Families of rows that turns and mirrors carry onto each other, the same ones carrying the whole set onto itself: the rest of each named row's family, in list order
5 families of 8 rows
K_683: [-16 -31  15 -21   9 -24 -23  -9  -3 -27  -2   7  -7 -26  -2 -10  12  33
  23 -16 -13  -7]
K_304: [ -2  14  19 -28   7 -16   2  24   1 -12 -13  28   7  -9  13  -6   7  27
  28 -14  -1  18]
K_418: [  5 -20   8  -7  -2   1  -4   9 -16 -22  -2  25  -2 -13  -3 -31 -20  44
  -3 -10  21   5]
K_463: [-11 -15  38  -9 -11   3  -8  14  18  -9  22  17   6  -4  15 -12   5  21
  10   2   8 -21]
K_869: [-22 -38  11  -1  -7  -6 -26  13  21 -36  14   5  -9 -18   4 -13 -22  40
  -7 -16 -17 -22]
K_819: [-12 -11 -21 -17  13 -32 -11  27  13 -36 -17  12   4 -21  -9 -20 -24  42
  10 -27 -12  21]
K_348: [-28  -6   8 -20   2 -29 -15  32  48 -24   8   4  11 -13   9  -1   2  20
  24 -15 -25  -5]
K_951: [ -9 -16  -1  -8  -5  -6  -2   0 -19 -21   8  19  -4 -15  -2 -25 -25  33
 -19  -8  15  10]
K_973: [-18 -26   5   7 -15  -9 -23  11  26 -27  22  -1  -9 -16 -10 -22 -22  30
 -14 -22 -19 -15]
K_816: [-20  -5  28  -7  -9  12   0   9   7  -9  31   4   3  -5  10 -11  11  16
   8  -6   4  -8]
K_984: [-10  17   5 -26   4 -12  10  17  -2 -15  -9  31   0  -2   3 -20  10  18
  24  -4   2  19]
K_574: [-14  12  16 -25   1 -20  14  17  12  -8  -2  36  18 -11   5 -16  10  29
  27 -12   0  20]
K_525: [-23 -12  29   0 -15   7 -16   7   6  -9  30  16   6  -5   6 -13  13  18
  13  -4   2  -8]
K_245: [-16 -12  32  -3 -13   7   2  17  -2  -5  15   6   8  -6  15 -12   3  31
  17  -4  10 -15]
K_382: [-25   1  12 -14   6 -20 -18  35  46 -16   4  10   5  -9  -1 -17  16  15
  22 -19 -29  -1]
K_416: [ -5 -14 -15 -23  13 -35 -19  24  33 -43 -10  22   3 -23  -9 -18 -23  33
   6 -21 -14  15]
K_875: [-24 -31   6   4  -4 -15 -29  18  29 -22  21  -2   2 -22  -6 -21 -19  29
 -20 -23 -16  -9]
K_788: [-14 -34  -3   0   1 -10 -34  22  19 -33  12  -7 -12 -13  -1 -20 -24  30
 -13 -15  -7 -16]
K_803: [-12  -7 -21 -35   4 -34 -16  15  20 -31 -18  17   2 -16 -13 -14 -22  33
   5 -24 -12  17]
K_42: [-16 -16  35  10  -2   5  -4  24  10 -10  27  12   3  -8  16 -22   8  26
  10  -4   5 -13]
K_80: [-18  10  10  -5  -5  -2  -8  46  27 -15   9  13  15   6   1 -28 -27  18
  -9   1   7   8]
K_689: [  0  11   6 -24   7 -23   8  28  10 -12 -10  23  20 -10   3 -17   2  24
  30  -9  13  22]
K_318: [-14  -2   9 -15  -5 -20 -22  46  44 -16  15   6   6 -16   7  -3   9  24
  25  -8 -17 -12]
K_694: [ -7 -31  18 -20   7 -25 -21  -9  -4 -18  10  19 -11 -32   6 -13   4  22
  20 -19 -19   6]
K_742: [-13 -18  11  -5  -1   0   1  11 -19 -28  -1  29  -4  -4  -8 -19 -29  37
  -2 -18  16  16]
K_539: [ -7   5   1  -5  -7  -5   4  49  35 -19   9  22  16   0   7 -21 -30  31
  -2 -10   8   8]
K_308: [-14 -25   5 -15  14 -25  -9  -8  -3 -21   8  15 -11 -27 -12 -11  15  19
  19 -16 -25  -4]
K_247: [ -5 -17   8  -4   2  -3   3  -6 -10 -21  -3  21  -6 -11  -8 -23 -18  35
 -20  -7  12  15]
K_721: [-17  12   6  -6 -15   2  -9  42  29 -19   3  11  15  -1   5 -29 -24  26
 -16  -9   9  14]
K_38: [-12  -7 -17 -14   7 -35 -18  26  20 -31 -20  21   0 -23 -17 -28 -19  29
  -6 -18 -20  18]
K_741: [-21   9  -5  -5  -5  -5   1  48  34 -23   1  11  17   9  -3 -23 -18  35
  -5  -9  11  -2]
K_661: [ -8 -25   8 -10   6  -8   4  -6 -12 -32 -10  21   6 -12  -1 -26 -28  40
  -2 -17  13  12]
K_329: [ -5 -29  13 -17  10 -30  -7  -2  -2 -28   6  13  -5 -22   6  -6  14  30
  30 -13 -26   4]
K_917: [-16   1   4  -9  -9   2 -10  43  33 -21  -1  15  16  -7   0 -24 -34  33
  -7 -11  22  -4]
K_639: [-11  -3 -19 -22  15 -33  -4  29  21 -28 -17  12  -4 -18  -9 -28 -22  30
  -9 -22 -17  17]
K_370: [-15 -24   1 -18   5 -24 -12 -11   0 -22   3  16 -13 -31  -5 -13  19  30
  12 -28 -21   1]
K_274: [-14  14   7 -28  12 -13   6  24   1 -13 -12  27  13 -14   2 -18  13  15
  17  -3   2  25]
K_471: [-15  -4   2 -19   2 -30 -21  28  48 -14  11   1   9 -20  11 -17  14  22
  17  -9 -22 -12]
K_327: [-21 -41  -3   2  -6 -14 -21  17  29 -33  20   1   2 -17  -7 -26 -25  36
  -7 -12  -3 -18]
K_761: [-27   4   4 -16  -5 -20 -20  41  38 -19  14   4   8 -18   1 -17  10  10
  23 -17 -29  -4]

Which other rows belong to the same family as K_329? K_869, K_245, K_416, K_689, K_318, K_661, K_917
Which other rows belong to the same family as K_574? K_788, K_803, K_42, K_694, K_742, K_741, K_471
Which other rows belong to the same family as K_539? K_683, K_304, K_418, K_463, K_819, K_348, K_327

Families of rows that turns and mirrors carry onto each other, the same ones carrying the whole set onto itself: the rest of each named row's family, in list order
5 families of 6 rows
K_36: [ -5 -18  11   0  17  31   7  10 -22 -13   0   7]
K_610: [-22  12  21   0  34   7  12   2 -23 -18   4 -24]
K_195: [ -2  15  -5   1  18  -9  -7   2   0  -6   9 -28]
K_159: [  6  18   4 -10  33 -16   4  11  -6  -4   4 -22]
K_355: [-28 -16  12 -17  31  12  35   0 -19  -3   9  14]
K_907: [-11  -9  19   8  20  15   1  13 -14 -25   3 -24]
K_501: [ -3 -10  -3 -11  13  36  18  -6 -22 -11   2  -7]
K_207: [ -9   3  -2  -5  20 -18  11  11 -14  -9  -1 -40]
K_771: [-20   6   5  10  18  17   5  -5 -20 -18   3 -29]
K_615: [ -2   2  10  -7  19 -15  -6   8   1 -26   9 -27]
K_469: [-24  -1  -8  -2  20 -30   6  -1  10   1  19  -8]
K_30: [-15   4   2  11   8   0   5   6 -22 -25  -8 -27]
K_776: [-15 -15 -18 -15  20 -25  26   6 -12  12   1   7]
K_302: [-13  -5  -3 -13  20 -38   6  -1   3 -20  10  -4]
K_782: [-27   5   8 -10  35 -31  15   3   0   1  15   1]
K_306: [-21 -11  -8   0   9 -34  10  13   4   0   7   2]
K_728: [  1 -10  -4 -27  30 -10  26   9  -3  10   9  16]
K_492: [-17   7  21 -15  13  21   0   4 -19 -10   9 -25]
K_41: [-12 -21   0  -4  18  23  27  14 -29   2  -6 -12]
K_402: [-20 -31  -2 -11   4  12  32   6 -17 -13  -1   8]
K_767: [-13 -19  -1 -26   1  -5  13   6   4   2  14  23]
K_236: [-26 -26  -6 -14  16  16  32  -9 -12  -3  12  13]
K_716: [-16 -24  -2  -5  19   8  19   0 -20  -6   1  30]
K_186: [ -8 -17 -16 -22  15 -10  19  -1   8   8  17  14]
K_773: [-23 -11   6 -26  13  14  15  -1 -18  12  12  22]
K_462: [  5  -3   8 -17  29  27  24   7 -25  -8  -3  -8]
K_884: [ -7  -4  10 -15  -1  28   8  -1 -23 -23  -1  -6]
K_72: [ -7 -14 -11 -20  18 -22  12  -5  -5  -7   7  27]
K_982: [ -8  16   3  -4   5 -18 -14   6  -1  -9   6 -11]
K_904: [-20  13   3 -26  15 -27  -2  -4  -3   1  16  -6]

Which other rows belong to the same family as K_355? K_610, K_159, K_782, K_728, K_462
Which other rows belong to the same family as K_615? K_36, K_907, K_302, K_716, K_72
Which other rows belong to the same family as K_884? K_30, K_306, K_402, K_767, K_982
Which other rows belong to the same family as K_501? K_195, K_771, K_469, K_236, K_186

Families of rows that turns and mirrors carry onto each other, the same ones carrying the whole set onto itself: the rest of each named row's family, in list order
4 families of 4 rows
K_239: [ -1  27 -11   6  22  -9 -17   3  -9 -22 -18 -22  -8  15  12  19  -2]
K_131: [ -8  21 -20  -3 -12   3  -1   7 -17  -6  18  22 -31 -29   3  23 -10]
K_103: [-12   6 -13   8   2  28  -2   8 -14  12 -14  -3 -12 -31  -1  31  26]
K_833: [-13  20 -24   4  -2   5 -12   2 -24 -13  24  17 -30 -33   2  29 -10]
K_601: [ -4   7   8  24  18 -24 -21   0  16  -2  -1  -5 -39   4   3  15   6]
K_145: [-17   9 -19  15   2  18  -9   8 -17  17 -13  -2 -12 -30  -1  30  32]
K_569: [ -7  23  -2   8  25 -12 -18  -8 -18 -17 -19 -25  -2   5  11  14   2]
K_507: [ -9  14  18  25  11 -12 -12   7   8   2  -1   3 -44   4   8   7 -10]
K_813: [-17  23   2   2  19  -9 -12   5 -13 -16  -5 -36 -13  14  10  12  -5]
K_464: [-14  21 -17  11  -1  20 -12   0 -17  13  -4  -4 -23 -30 -10  43  28]
K_645: [ -9  16 -22  -3  -3   2  -3   7 -26  -8  21  13 -31 -30  -3  31 -16]
K_923: [-15   9 -27 -11   7   7  -1  14 -19  -3  23  11 -25 -35   4  21  -5]
K_339: [  0  18  -6   0  25  -8 -16  -3 -16 -18 -12 -26  -6  15   7  18  -5]
K_849: [-14  10  17  28   8 -17 -16   2   7   7   4  -3 -41   4  15   9   4]
K_698: [-17   5  17  30  13 -16  -7  -5   6   3   1  -9 -42  -1  12   8  -5]
K_40: [-13   7 -21  12   4  26 -13  -2 -25   9 -17  -8 -14 -32  -4  26  25]

Which other rows belong to the same family as K_145? K_645, K_339, K_849
Which other rows belong to the same family as K_601? K_813, K_464, K_923

